(in the rows, 100 means zero)
runs of hidden systems:
trace 1, rovi (9 x 18):
112, 119, 115, 81, 83, 84, 102, 79, 91, 120, 121, 113, 112, 49, 81, 74, 99, 132
118, 113, 117, 98, 84, 127, 108, 99, 88, 112, 130, 74, 114, 113, 95, 145, 128, 130
83, 97, 54, 107, 111, 118, 82, 145, 85, 114, 94, 85, 93, 129, 116, 120, 108, 90
83, 72, 104, 72, 99, 78, 75, 119, 94, 106, 78, 89, 87, 84, 118, 61, 88, 66
105, 105, 171, 110, 109, 86, 109, 66, 101, 87, 77, 94, 85, 96, 108, 92, 97, 105
122, 100, 95, 137, 115, 96, 129, 85, 108, 81, 92, 119, 107, 124, 82, 147, 74, 113
97, 91, 35, 110, 94, 112, 107, 106, 101, 102, 102, 126, 127, 66, 80, 95, 97, 83
93, 125, 114, 66, 87, 120, 81, 109, 114, 121, 128, 94, 105, 52, 91, 75, 109, 93
120, 125, 140, 93, 91, 101, 97, 114, 91, 113, 128, 95, 73, 123, 134, 128, 123, 117
trace 2, rovi (9 x 18):
76, 77, 75, 103, 107, 131, 87, 119, 69, 118, 76, 62, 120, 90, 96, 107, 123, 86
82, 96, 134, 86, 117, 111, 71, 127, 120, 99, 83, 81, 80, 89, 107, 100, 80, 52
117, 105, 144, 120, 108, 74, 112, 93, 96, 96, 83, 142, 70, 97, 131, 107, 92, 86
129, 99, 90, 114, 115, 72, 126, 79, 77, 107, 83, 119, 120, 86, 79, 114, 67, 133
103, 87, 76, 110, 85, 131, 110, 92, 89, 93, 111, 83, 139, 54, 71, 122, 109, 91
77, 129, 108, 98, 104, 141, 70, 135, 114, 125, 117, 103, 92, 79, 91, 115, 110, 83
121, 104, 117, 71, 98, 81, 94, 136, 90, 129, 109, 121, 75, 110, 142, 109, 101, 83
117, 97, 106, 106, 115, 69, 108, 91, 46, 111, 72, 79, 92, 93, 127, 91, 98, 128
92, 62, 114, 119, 97, 103, 97, 87, 83, 80, 80, 59, 117, 89, 69, 133, 76, 101
trace 3, Bise (9 x 18):
136, 104, 83, 49, 96, 84, 114, 90, 94, 103, 120, 66, 116, 97, 115, 69, 99, 110
71, 113, 101, 127, 88, 117, 81, 92, 79, 77, 113, 57, 80, 104, 112, 95, 133, 129
69, 67, 103, 97, 95, 93, 78, 125, 122, 105, 88, 107, 90, 150, 82, 122, 78, 95
107, 86, 84, 89, 113, 94, 128, 83, 119, 94, 70, 126, 115, 110, 118, 63, 113, 60
112, 141, 112, 103, 118, 95, 99, 73, 119, 67, 114, 76, 87, 76, 93, 70, 71, 116
93, 92, 97, 125, 57, 97, 104, 87, 103, 82, 140, 120, 95, 113, 81, 130, 111, 133
89, 104, 66, 75, 111, 120, 102, 118, 117, 145, 92, 118, 130, 128, 77, 96, 115, 108
119, 99, 89, 58, 98, 107, 101, 109, 109, 86, 117, 58, 102, 94, 131, 76, 109, 63
73, 124, 112, 128, 96, 90, 74, 102, 91, 79, 108, 95, 51, 110, 125, 80, 108, 122
trace 4, bom (9 x 18):
107, 110, 111, 80, 136, 91, 89, 115, 88, 105, 70, 67, 82, 95, 136, 69, 88, 76
101, 86, 143, 124, 98, 69, 98, 77, 91, 60, 89, 84, 71, 99, 109, 104, 70, 105
87, 80, 107, 137, 104, 94, 117, 78, 99, 105, 71, 142, 117, 105, 64, 123, 89, 118
126, 103, 77, 89, 113, 124, 125, 101, 114, 115, 97, 119, 141, 66, 78, 114, 93, 72
114, 143, 105, 104, 96, 124, 89, 116, 96, 96, 137, 95, 83, 50, 121, 105, 111, 89
96, 105, 122, 91, 77, 78, 74, 127, 74, 127, 127, 106, 70, 109, 112, 119, 103, 136
102, 65, 95, 84, 102, 86, 111, 104, 58, 133, 65, 86, 116, 126, 118, 103, 124, 112
94, 85, 98, 105, 135, 115, 96, 103, 91, 81, 59, 47, 108, 92, 101, 98, 80, 70
84, 88, 134, 129, 96, 95, 89, 99, 125, 64, 92, 120, 74, 80, 96, 112, 71, 63
trace 5, Mup (9 x 18):
107, 74, 118, 76, 89, 68, 88, 130, 96, 113, 95, 126, 77, 96, 127, 99, 82, 65
117, 111, 135, 107, 123, 85, 125, 68, 74, 116, 65, 108, 104, 89, 117, 80, 113, 118
126, 92, 98, 116, 110, 96, 113, 86, 92, 76, 101, 69, 114, 95, 74, 142, 59, 119
76, 84, 74, 137, 82, 124, 93, 114, 90, 101, 103, 133, 106, 68, 84, 130, 111, 83
110, 123, 108, 59, 112, 106, 88, 133, 112, 148, 105, 122, 105, 74, 100, 90, 91, 82
139, 117, 124, 93, 96, 97, 118, 93, 71, 97, 117, 78, 88, 93, 150, 105, 128, 103
86, 99, 92, 127, 114, 85, 82, 108, 58, 99, 84, 72, 82, 109, 98, 115, 78, 143
85, 35, 100, 94, 80, 96, 97, 108, 88, 106, 76, 100, 124, 88, 81, 120, 94, 68
100, 124, 133, 108, 136, 131, 106, 100, 120, 113, 69, 113, 105, 75, 101, 96, 102, 62
trace 6, sugat (9 x 18):
75, 96, 157, 87, 76, 102, 85, 80, 123, 101, 106, 105, 96, 79, 82, 74, 111, 95
124, 124, 122, 104, 122, 115, 124, 97, 126, 112, 98, 120, 101, 154, 105, 134, 108, 107
120, 97, 25, 113, 109, 87, 115, 106, 80, 83, 102, 102, 105, 101, 112, 100, 85, 103
72, 93, 97, 88, 74, 94, 73, 91, 93, 94, 114, 81, 101, 48, 80, 57, 99, 110
91, 107, 161, 82, 89, 121, 96, 99, 129, 116, 110, 100, 97, 130, 96, 115, 126, 99
121, 110, 65, 112, 132, 101, 120, 116, 100, 101, 84, 112, 94, 152, 128, 119, 98, 93
97, 85, 55, 101, 98, 71, 94, 93, 79, 74, 95, 84, 98, 65, 99, 63, 70, 101
74, 97, 153, 96, 74, 109, 88, 72, 117, 97, 109, 93, 103, 76, 72, 83, 114, 110
110, 116, 113, 102, 115, 124, 117, 109, 131, 116, 103, 121, 106, 154, 97, 142, 111, 98
trace 7, Mup (9 x 18):
106, 120, 96, 73, 80, 82, 90, 92, 97, 110, 131, 107, 101, 49, 90, 60, 94, 123
99, 108, 137, 91, 77, 119, 99, 92, 90, 115, 126, 70, 105, 118, 97, 125, 138, 136
89, 93, 64, 106, 122, 117, 91, 133, 91, 106, 85, 76, 96, 152, 112, 126, 103, 96
85, 70, 79, 89, 101, 82, 88, 109, 98, 85, 75, 96, 91, 80, 118, 60, 87, 54
92, 110, 168, 102, 103, 88, 99, 68, 118, 92, 85, 107, 87, 82, 93, 77, 91, 102
128, 105, 114, 121, 104, 96, 130, 82, 113, 93, 106, 120, 106, 140, 87, 148, 89, 124
102, 102, 23, 118, 104, 110, 113, 106, 92, 103, 102, 121, 121, 88, 87, 100, 101, 103
89, 109, 95, 67, 79, 112, 75, 112, 107, 108, 130, 87, 106, 48, 89, 70, 101, 88
97, 121, 153, 89, 89, 112, 87, 107, 102, 113, 118, 87, 75, 124, 127, 113, 135, 111
trace 8, bom (9 x 18):
142, 93, 111, 86, 123, 92, 131, 85, 68, 111, 71, 74, 126, 84, 116, 103, 101, 95
93, 103, 109, 146, 111, 119, 88, 102, 79, 68, 95, 67, 88, 69, 96, 136, 81, 94
82, 72, 119, 110, 82, 91, 85, 125, 102, 119, 94, 149, 93, 84, 82, 131, 82, 80
130, 116, 118, 80, 123, 99, 120, 102, 88, 146, 75, 129, 113, 79, 115, 92, 111, 91
139, 120, 111, 107, 117, 100, 105, 99, 70, 84, 109, 56, 93, 72, 118, 126, 80, 110
74, 72, 106, 139, 75, 96, 79, 113, 64, 96, 101, 106, 84, 82, 94, 138, 99, 109
92, 76, 116, 79, 112, 104, 96, 121, 96, 152, 63, 123, 121, 93, 84, 108, 97, 80
140, 117, 126, 93, 133, 107, 120, 100, 93, 97, 82, 83, 99, 78, 135, 106, 95, 64
102, 114, 115, 143, 104, 84, 86, 103, 76, 75, 107, 100, 66, 76, 105, 126, 66, 119
trace 9, Nada (9 x 18):
99, 88, 117, 81, 73, 66, 87, 99, 131, 70, 126, 103, 70, 118, 107, 86, 74, 93
94, 112, 104, 119, 104, 88, 123, 63, 96, 112, 84, 134, 102, 126, 102, 73, 130, 139
119, 101, 66, 85, 110, 116, 117, 88, 121, 89, 110, 67, 137, 116, 65, 111, 81, 111
74, 110, 75, 120, 75, 131, 88, 105, 115, 73, 128, 106, 89, 79, 108, 89, 130, 75
84, 118, 111, 63, 100, 83, 74, 121, 130, 129, 113, 122, 81, 124, 91, 74, 82, 116
130, 100, 108, 82, 96, 90, 134, 72, 99, 93, 102, 88, 106, 137, 134, 85, 134, 107
80, 119, 62, 126, 119, 111, 90, 91, 95, 78, 97, 58, 99, 113, 81, 91, 91, 136
74, 56, 89, 94, 59, 100, 91, 100, 129, 75, 116, 109, 105, 108, 77, 102, 100, 74
83, 135, 111, 97, 124, 113, 105, 93, 135, 121, 81, 142, 97, 113, 101, 65, 116, 93
trace 10, Nada (9 x 18):
78, 76, 94, 76, 75, 71, 68, 123, 103, 109, 111, 118, 87, 71, 89, 75, 72, 90
108, 104, 161, 85, 101, 99, 117, 76, 100, 128, 79, 111, 105, 106, 112, 89, 135, 104
127, 124, 90, 121, 136, 113, 112, 102, 93, 87, 96, 68, 100, 127, 102, 139, 79, 120
87, 68, 49, 119, 70, 87, 90, 111, 81, 74, 113, 109, 95, 73, 102, 103, 91, 83
72, 95, 133, 78, 96, 101, 83, 101, 110, 139, 80, 124, 110, 74, 74, 70, 103, 96
139, 120, 146, 88, 119, 114, 124, 93, 117, 101, 103, 88, 100, 124, 119, 132, 105, 88
109, 119, 51, 137, 111, 89, 98, 112, 70, 80, 108, 101, 77, 101, 121, 111, 88, 121
82, 54, 83, 76, 65, 77, 85, 100, 83, 112, 102, 99, 119, 72, 72, 81, 91, 105
88, 106, 154, 96, 109, 136, 105, 89, 114, 121, 76, 97, 113, 98, 96, 103, 137, 81
trace 11, Bise (9 x 18):
102, 117, 120, 89, 103, 115, 83, 119, 124, 114, 117, 106, 108, 68, 59, 126, 63, 99
129, 102, 100, 95, 78, 108, 121, 111, 85, 119, 123, 137, 102, 87, 132, 122, 137, 85
109, 133, 92, 81, 130, 92, 83, 126, 70, 137, 94, 77, 91, 94, 112, 90, 86, 131
99, 50, 111, 101, 70, 86, 96, 101, 57, 86, 99, 63, 97, 94, 118, 121, 111, 94
61, 101, 120, 132, 131, 115, 87, 106, 95, 116, 47, 107, 94, 103, 90, 103, 100, 93
132, 73, 121, 92, 104, 82, 119, 96, 119, 80, 87, 111, 107, 88, 97, 122, 57, 56
110, 137, 92, 138, 111, 107, 119, 77, 87, 99, 99, 138, 99, 53, 103, 89, 109, 113
119, 103, 115, 79, 86, 96, 92, 110, 96, 120, 130, 90, 115, 78, 65, 135, 73, 130
102, 95, 86, 105, 86, 130, 109, 116, 70, 127, 104, 107, 115, 95, 121, 125, 156, 91
trace 12, sugat (9 x 18):
105, 87, 136, 106, 86, 109, 130, 55, 113, 102, 96, 115, 133, 95, 69, 108, 119, 114
113, 129, 70, 113, 119, 142, 112, 114, 121, 105, 115, 101, 120, 109, 79, 140, 99, 98
102, 105, 50, 89, 78, 92, 83, 132, 95, 94, 139, 117, 84, 75, 121, 88, 97, 83
87, 116, 130, 71, 91, 81, 80, 101, 86, 131, 103, 97, 82, 87, 115, 55, 118, 127
113, 87, 136, 89, 107, 102, 115, 89, 90, 101, 87, 57, 104, 149, 115, 125, 115, 114
78, 79, 61, 142, 119, 110, 101, 103, 92, 72, 68, 88, 100, 119, 99, 114, 92, 83
82, 79, 95, 92, 93, 85, 87, 101, 129, 88, 93, 122, 102, 66, 71, 74, 60, 71
120, 129, 144, 96, 97, 107, 125, 72, 129, 107, 112, 138, 104, 82, 100, 92, 117, 98
135, 136, 79, 108, 112, 104, 117, 102, 91, 107, 127, 99, 102, 124, 102, 133, 96, 142

runs to name:
trace 13 (2 x 18):
94, 102, 74, 114, 124, 114, 90, 129, 129, 88, 94, 101, 98, 121, 78, 135, 57, 80
101, 91, 82, 97, 77, 90, 105, 106, 104, 100, 109, 153, 93, 68, 123, 74, 114, 64
 => Mup
trace 14 (2 x 18):
112, 102, 60, 94, 125, 109, 105, 127, 84, 132, 77, 121, 118, 65, 105, 98, 93, 71
115, 114, 136, 84, 97, 98, 83, 106, 85, 96, 115, 72, 85, 41, 117, 92, 89, 83
 => bom
trace 15 (2 x 18):
64, 71, 115, 124, 78, 94, 88, 114, 95, 105, 86, 136, 77, 130, 111, 116, 123, 92
113, 99, 90, 70, 139, 85, 112, 105, 109, 134, 59, 110, 119, 113, 94, 76, 75, 93
 => bom
trace 16 (2 x 18):
72, 71, 90, 129, 91, 109, 105, 97, 115, 94, 84, 121, 106, 150, 79, 130, 110, 104
106, 99, 66, 74, 123, 108, 112, 104, 140, 103, 82, 115, 124, 101, 88, 73, 81, 59
 => Bise
trace 17 (2 x 18):
112, 118, 76, 112, 104, 84, 122, 81, 93, 90, 103, 113, 85, 145, 133, 80, 127, 129
83, 84, 60, 90, 96, 80, 92, 86, 96, 85, 100, 67, 114, 108, 71, 70, 76, 132
 => Mup
trace 18 (2 x 18):
113, 105, 53, 85, 109, 107, 91, 130, 100, 115, 113, 99, 120, 74, 74, 119, 63, 98
97, 102, 110, 92, 72, 119, 90, 113, 82, 110, 122, 103, 95, 51, 125, 95, 140, 74
 => Mup
trace 19 (2 x 18):
62, 108, 80, 94, 122, 124, 84, 96, 122, 103, 78, 75, 116, 93, 68, 63, 91, 98
112, 95, 130, 81, 80, 104, 109, 91, 147, 68, 129, 103, 91, 112, 107, 102, 100, 65
 => bom
trace 20 (2 x 18):
120, 139, 114, 118, 113, 85, 98, 112, 76, 111, 112, 121, 63, 110, 135, 113, 103, 131
109, 63, 76, 91, 93, 66, 103, 104, 56, 117, 87, 84, 116, 112, 91, 115, 84, 134
 => Bise
trace 21 (2 x 18):
53, 97, 113, 95, 77, 115, 71, 106, 100, 103, 103, 88, 82, 97, 114, 66, 142, 92
98, 101, 143, 87, 116, 83, 96, 104, 130, 99, 86, 99, 75, 158, 111, 105, 83, 97
 => Bise
trace 22 (2 x 18):
121, 126, 62, 131, 108, 117, 129, 92, 116, 89, 113, 147, 109, 84, 100, 113, 105, 90
106, 127, 71, 80, 84, 100, 82, 118, 97, 117, 144, 106, 101, 55, 87, 86, 88, 122
 => bom
trace 23 (2 x 18):
65, 73, 94, 83, 91, 119, 75, 112, 91, 103, 93, 41, 106, 122, 96, 94, 122, 99
66, 81, 120, 110, 111, 105, 86, 109, 128, 81, 70, 90, 76, 138, 111, 94, 98, 65
 => Nada
trace 24 (2 x 18):
100, 119, 67, 133, 111, 145, 116, 103, 105, 88, 103, 102, 107, 111, 114, 118, 137, 83
90, 108, 63, 83, 102, 78, 67, 134, 110, 96, 119, 99, 77, 93, 93, 82, 54, 103
 => sugat
trace 25 (2 x 18):
95, 149, 88, 101, 114, 119, 89, 110, 126, 84, 119, 97, 71, 104, 131, 69, 115, 85
100, 103, 97, 78, 79, 58, 88, 98, 108, 88, 129, 95, 74, 130, 105, 77, 80, 138
 => Nada
trace 26 (2 x 18):
145, 100, 127, 83, 98, 101, 119, 101, 106, 86, 123, 73, 101, 122, 114, 146, 91, 97
86, 112, 42, 139, 112, 105, 95, 117, 68, 102, 93, 116, 90, 96, 115, 99, 114, 114
 => Bise
trace 27 (2 x 18):
136, 148, 103, 99, 111, 108, 111, 112, 121, 102, 136, 119, 83, 123, 121, 125, 98, 110
112, 99, 40, 88, 87, 73, 98, 116, 65, 111, 122, 101, 99, 107, 113, 91, 100, 135
 => Bise
trace 28 (2 x 18):
116, 95, 115, 73, 58, 106, 116, 87, 114, 106, 137, 121, 111, 88, 107, 94, 137, 87
96, 153, 92, 94, 130, 121, 90, 114, 96, 133, 104, 87, 93, 125, 106, 93, 117, 137
 => Nada
trace 29 (2 x 18):
101, 75, 126, 116, 67, 61, 101, 80, 94, 72, 111, 126, 78, 73, 103, 98, 79, 97
102, 111, 118, 113, 110, 101, 119, 81, 91, 140, 80, 138, 123, 97, 71, 113, 108, 136
 => Nada
trace 30 (2 x 18):
109, 46, 111, 66, 81, 87, 114, 96, 86, 128, 83, 99, 137, 96, 85, 110, 106, 88
102, 129, 113, 122, 143, 142, 107, 100, 100, 97, 72, 76, 104, 87, 115, 107, 117, 74
 => bom
